m =
-116   151   707   107  -628    50    74
 161   -87   458   519  -769   186   268
 -97   252   470    68  -785   -21   -95
 152   182   516   126  -828   250   234
 225   207   432   110  -985   237   115
 380   159   479   284  -740   321   450
 172   225   491   238  -896   284   265
 103    77   509   198  -724   199   201
  41   414   449    26  -874   136   100
 389   111   295   165  -983   119   152
 346   121   320   343  -802   107   158
 -55   207   355   144  -752     5   -44
-223   447   743    -6  -547   113     2
m[0, 0]: -116
m[8, 3]: 26
m[12, 2]: 743
m[1, 4]: -769
m[5, 4]: -740
m[11, 1]: 207
m[4, 2]: 432
m[:, 6]: [74, 268, -95, 234, 115, 450, 265, 201, 100, 152, 158, -44, 2]
m[:, 0]: [-116, 161, -97, 152, 225, 380, 172, 103, 41, 389, 346, -55, -223]
m[6]: [172, 225, 491, 238, -896, 284, 265]
m[8, 1]: 414
m[11, 2]: 355
m[12, 0]: -223
m[4, 0]: 225
m[9, 6]: 152
m[5, 5]: 321
m[11, 6]: -44
m[8]: [41, 414, 449, 26, -874, 136, 100]
m[0, 6]: 74
m[0, 3]: 107
m[:, 1]: [151, -87, 252, 182, 207, 159, 225, 77, 414, 111, 121, 207, 447]
m[9, 3]: 165
m[5, 2]: 479
m[1, 3]: 519
m[5, 0]: 380
m[2]: [-97, 252, 470, 68, -785, -21, -95]
m[3]: [152, 182, 516, 126, -828, 250, 234]
m[6, 3]: 238
m[3, 2]: 516
m[7]: [103, 77, 509, 198, -724, 199, 201]
m[12, 4]: -547
m[9, 5]: 119
m[8, 2]: 449
m[1, 1]: -87

data = (67, 59, 79, 21, 95, 57)
data[0] -> 67
data[5] -> 57
data[2] -> 79

A =
[[449 556 489 298 476 546 535 620 523 586 568 592 300 379 700]
 [632 355 468 701 549 434 586 323 486 466 514 481 753 602 349]
 [474 632 543 374 498 589 519 654 542 596 556 591 358 445 686]
 [458 701 644 590 548 604 400 660 569 496 458 466 508 613 497]
 [442 642 536 306 485 594 513 687 544 607 564 603 286 403 733]
 [441 683 599 469 514 599 432 672 552 535 490 513 408 524 587]
 [630 366 453 610 540 453 627 363 496 518 561 539 676 543 450]
 [433 706 616 477 519 610 418 692 560 532 483 507 406 536 586]
 [455 663 557 341 499 608 513 697 555 610 564 603 316 432 725]
 [464 667 566 377 505 608 505 687 555 600 553 590 348 456 697]
 [443 555 490 296 475 544 529 621 522 581 564 587 296 378 697]
 [433 680 625 581 527 580 369 634 546 465 427 433 495 600 459]
 [484 466 536 715 521 446 380 404 480 355 376 338 672 641 238]
 [629 424 467 532 540 499 661 440 519 583 607 606 600 503 568]
 [579 366 411 422 502 459 654 424 492 571 607 602 500 417 595]
 [454 693 631 565 538 599 404 656 561 501 461 472 488 593 510]]
Indices start at 0.
(0, 0) -> 449
(6, 10) -> 561
(9, 8) -> 555
(6, 5) -> 453
(9, 1) -> 667
(14, 7) -> 424
(14, 4) -> 502
(14, 8) -> 492
(15, 14) -> 510
(0, 9) -> 586
(8, 12) -> 316
(11, 6) -> 369
(11, 11) -> 433
(4, 0) -> 442
(12, 11) -> 338
(0, 11) -> 592
(6, 11) -> 539
(7, 10) -> 483
(3, 9) -> 496
(13, 4) -> 540
(13, 5) -> 499
(10, 1) -> 555
(7, 2) -> 616
(14, 10) -> 607
(13, 11) -> 606
(14, 0) -> 579
(13, 3) -> 532
(14, 11) -> 602
(5, 13) -> 524
(7, 13) -> 536
(15, 5) -> 599
(6, 3) -> 610
(11, 4) -> 527
(7, 8) -> 560
(1, 3) -> 701
